In the data rows, the value 128 means zero.
Some points, one per row:
[155 26 162 73 191 166 169 35 190 194 118 255 86 81 199 127 60 244 35
 63 21 90 153 81 82 118 168 222 52 234 231 141 91 123 121 180 165 239
 144 146 255 103 142 0 151 184 155 132 160 121 158 127 183 153 7 172]
[107 140 121 146 126 111 120 150 165 174 125 142 106 146 152 156 108 122 190
 145 97 89 140 127 170 170 145 110 142 131 118 117 203 123 190 144 145 179
 120 126 121 123 90 125 89 171 149 143 140 112 174 59 187 68 122 113]
[163 108 118 133 113 133 124 110 168 165 131 182 101 102 118 143 115 132 107
 173 137 92 72 79 131 124 157 138 80 130 89 153 62 152 126 102 70 129
 112 174 98 105 102 115 109 160 89 125 116 169 148 115 71 59 52 109]
[66 101 107 200 54 126 150 206 44 74 178 13 73 79 140 80 77 70 220
 154 27 255 21 34 166 136 153 46 255 149 105 84 255 176 83 78 65 107
 200 61 180 148 209 170 128 68 156 180 115 86 153 114 255 125 187 153]
[105 150 121 71 141 152 125 144 135 163 121 165 144 111 149 173 152 107 74
 121 178 143 181 148 108 139 136 176 148 136 137 143 98 114 151 202 83 117
 177 123 123 107 114 135 147 171 162 72 32 106 119 147 141 132 109 106]
[73 99 108 154 86 78 155 153 100 137 118 106 111 198 60 129 147 140 145
 202 219 93 72 139 174 132 123 130 151 60 44 156 80 130 97 154 48 105
 120 134 106 129 133 127 161 110 134 154 55 128 118 184 121 172 157 126]
[143 190 89 122 154 11 124 171 142 72 69 138 174 117 68 113 131 122 177
 155 240 156 176 160 95 86 85 81 126 94 115 142 39 92 155 111 113 51
 40 221 17 152 67 113 147 71 142 126 152 154 48 121 83 160 97 101]
[93 116 149 167 92 115 147 148 117 76 100 73 127 131 110 109 136 105 135
 168 162 147 119 151 80 124 121 68 184 114 35 121 69 112 123 112 111 7
 130 153 133 130 108 185 168 99 138 84 126 138 97 162 102 180 140 121]
[64 104 171 73 107 86 132 147 138 90 111 87 129 80 66 103 101 147 144
 153 184 120 140 125 173 119 100 37 159 153 99 137 118 129 92 95 70 55
 158 97 139 143 156 150 131 58 109 126 107 117 141 169 124 146 144 150]
[194 125 145 127 192 137 171 81 220 128 106 255 123 111 149 165 65 255 152
 82 129 89 151 33 84 58 181 246 29 200 202 179 64 186 132 175 197 171
 128 76 237 105 87 0 104 203 145 121 170 80 167 71 93 120 44 110]
[183 124 123 126 185 151 118 39 143 169 93 220 139 117 149 129 103 155 132
 129 55 57 164 124 100 158 124 188 69 134 249 144 174 109 77 112 253 255
 134 163 171 109 135 52 104 168 179 91 138 146 148 6 132 73 38 146]
16 more points follow, each with its number after it:
[109 99 146 116 125 171 116 79 135 172 101 132 110 112 172 126 131 129 100
 61 46 157 190 120 90 121 135 189 119 204 222 134 196 158 105 115 144 220
 140 154 229 89 132 54 75 102 156 156 147 98 182 130 217 114 110 165] 0
[128 125 158 127 144 130 144 90 151 142 174 192 100 116 143 113 64 155 135
 115 65 90 148 117 80 48 144 152 89 128 180 126 131 198 160 165 116 243
 148 123 200 130 178 25 58 198 103 168 124 85 144 165 141 123 75 158] 1
[128 130 155 79 162 170 107 136 156 175 131 192 74 42 111 75 118 106 87
 130 93 95 146 146 149 118 128 94 176 164 174 156 91 154 118 89 119 165
 82 110 136 129 113 115 82 155 45 143 171 138 133 148 106 44 93 159] 2
[64 167 186 130 138 120 157 130 178 148 110 95 155 173 70 149 115 127 92
 75 129 128 172 188 81 83 149 101 135 98 147 175 97 54 86 156 51 80
 82 199 112 149 77 111 216 143 134 87 113 152 100 144 199 216 138 136] 3
[113 132 131 130 103 144 207 178 139 59 144 76 111 172 190 105 144 92 81
 150 175 224 86 102 125 131 74 91 154 91 113 103 140 105 177 120 91 57
 178 83 99 145 174 172 142 74 143 162 121 115 61 215 101 183 142 127] 4
[183 75 188 123 140 135 165 27 236 152 117 255 77 105 152 207 91 228 82
 58 107 69 111 46 18 122 180 255 24 207 184 154 111 177 113 96 172 219
 140 167 243 134 78 7 127 253 197 57 160 116 213 61 146 16 44 95] 5
[136 135 95 145 133 104 98 176 109 206 129 128 132 153 134 144 132 75 113
 138 146 84 106 173 144 226 155 147 120 45 88 133 102 114 169 184 160 242
 166 94 75 93 78 144 65 205 88 98 112 148 177 64 113 12 140 101] 6
[117 100 180 111 191 235 149 32 162 127 48 204 102 119 179 175 118 210 86
 90 105 76 106 154 127 93 147 225 11 145 128 102 159 119 160 164 168 183
 142 93 201 156 147 65 134 205 158 29 67 109 175 129 190 98 92 113] 7
[197 120 102 141 115 115 65 153 96 148 205 29 159 113 112 67 162 111 176
 145 107 148 109 134 177 112 166 80 186 75 105 147 178 174 120 130 167 119
 76 114 52 92 93 144 74 137 107 185 166 131 127 167 107 122 146 153] 8
[107 87 126 126 163 119 145 96 163 165 169 152 125 156 146 130 118 151 136
 92 47 93 91 90 120 130 139 94 84 178 176 165 127 137 108 148 139 184
 144 111 180 84 162 68 113 104 136 173 162 92 171 133 182 114 94 163] 9
[158 174 119 172 100 125 132 140 116 64 173 130 151 209 129 205 166 132 132
 171 206 95 69 180 98 162 64 151 108 98 74 128 94 58 141 132 96 5
 89 136 142 200 114 164 231 94 183 125 136 122 115 120 43 191 130 97] 10
[195 117 85 169 146 87 129 137 142 98 115 113 123 101 87 124 126 99 161
 131 129 171 186 105 107 108 171 105 81 129 174 124 76 175 126 87 134 135
 48 150 39 119 110 120 112 134 101 138 197 150 118 112 68 75 137 129] 11
[110 196 116 133 138 92 189 124 97 81 100 181 118 71 94 139 102 155 156
 116 106 190 185 110 74 83 113 121 101 169 153 79 161 173 94 140 121 180
 93 138 131 145 182 97 84 80 113 137 127 148 100 163 118 139 84 165] 12
[130 173 109 102 124 118 138 104 132 23 67 104 119 179 129 223 188 93 138
 65 156 165 126 81 66 75 110 123 140 119 135 174 85 87 109 96 168 69
 149 153 184 191 159 180 137 69 200 166 155 102 108 211 126 202 159 153] 13
[129 138 86 103 156 96 74 116 48 133 154 103 133 96 120 116 111 102 207
 128 76 145 99 160 166 141 128 131 155 109 118 132 137 177 136 117 154 182
 164 55 45 98 178 208 113 91 86 200 134 115 118 118 113 71 196 200] 14
[206 99 129 152 158 142 148 120 148 52 92 250 82 90 127 156 39 211 124
 181 125 125 116 68 60 103 131 177 67 119 189 164 34 114 144 167 184 140
 148 123 208 92 146 39 81 138 143 161 181 74 113 177 71 123 84 127] 15
Which two of these numbered points are nearest to each point below, looking only along the 3 directions in which the first points spread most? Their numbers follow each, nearest first.
[144 168 88 133 60 114 111 184 128 74 117 153 96 143 96 141 134 101 136
 175 160 184 40 127 113 157 103 134 211 106 73 130 144 168 112 147 51 124
 135 41 118 178 199 175 139 107 111 182 107 159 87 160 83 186 156 148] > 4 13
[204 157 134 128 108 150 147 152 95 78 130 127 176 109 150 120 103 190 168
 125 114 185 116 67 111 104 47 143 120 142 194 75 192 87 108 103 152 105
 138 102 125 157 172 116 125 117 119 166 124 105 115 156 112 168 140 135] > 12 2
[149 136 173 97 162 53 105 111 223 173 102 202 129 129 36 142 111 121 125
 198 135 54 162 131 108 117 172 149 132 130 124 159 78 174 125 160 173 154
 94 147 108 187 101 186 101 160 81 142 121 158 107 118 84 74 109 133] > 11 2
[140 81 132 94 128 230 152 75 144 136 118 165 110 118 204 98 108 131 115
 137 71 77 69 119 166 129 171 151 150 174 131 109 213 177 164 138 207 200
 111 110 141 98 159 69 146 133 118 94 134 101 158 57 182 102 100 159] > 0 9
[168 103 176 141 88 122 135 109 209 55 120 166 138 183 107 96 114 117 129
 160 198 162 78 116 143 87 78 149 148 98 106 154 52 75 162 65 167 50
 114 98 141 177 155 109 131 140 146 109 156 79 47 135 59 212 63 64] > 3 13
[75 105 143 131 189 114 151 146 157 88 117 115 111 169 120 140 191 117 121
 100 176 104 130 150 41 65 121 100 132 131 136 100 98 93 116 110 140 70
 90 181 92 177 72 137 191 128 123 97 144 140 96 146 190 200 108 98] > 3 13
[106 90 120 174 88 142 141 130 69 167 152 96 131 140 195 124 166 113 78
 80 103 74 110 138 119 206 166 128 119 125 119 109 170 60 152 162 113 96
 120 193 47 85 161 116 196 92 136 149 70 146 124 85 90 149 117 114] > 12 8
[100 106 133 91 172 178 142 123 130 159 102 186 76 124 162 180 78 202 116
 38 84 165 136 100 138 166 155 207 61 168 186 83 188 136 146 214 111 210
 176 147 233 112 134 112 154 147 128 153 57 116 138 117 161 204 68 116] > 1 9
[64 97 113 119 118 243 85 154 24 104 183 0 156 177 206 44 142 75 179
 85 43 173 80 116 179 169 151 101 236 116 82 96 255 145 147 111 167 169
 255 90 121 116 206 205 164 52 169 185 69 71 188 111 255 140 178 218] > 14 8
[138 94 157 130 103 112 118 111 144 147 173 165 161 124 133 116 132 122 106
 154 174 76 141 141 140 177 101 108 141 56 144 151 110 93 158 131 190 127
 167 189 131 85 87 119 158 119 109 92 94 154 154 116 179 83 125 86] > 11 12
[153 134 106 114 179 122 102 99 165 89 102 133 100 173 181 113 88 161 151
 57 77 136 179 104 42 46 102 161 137 118 187 110 189 128 93 123 206 142
 105 103 216 173 147 119 89 160 150 113 185 115 136 163 167 143 131 155] > 9 2
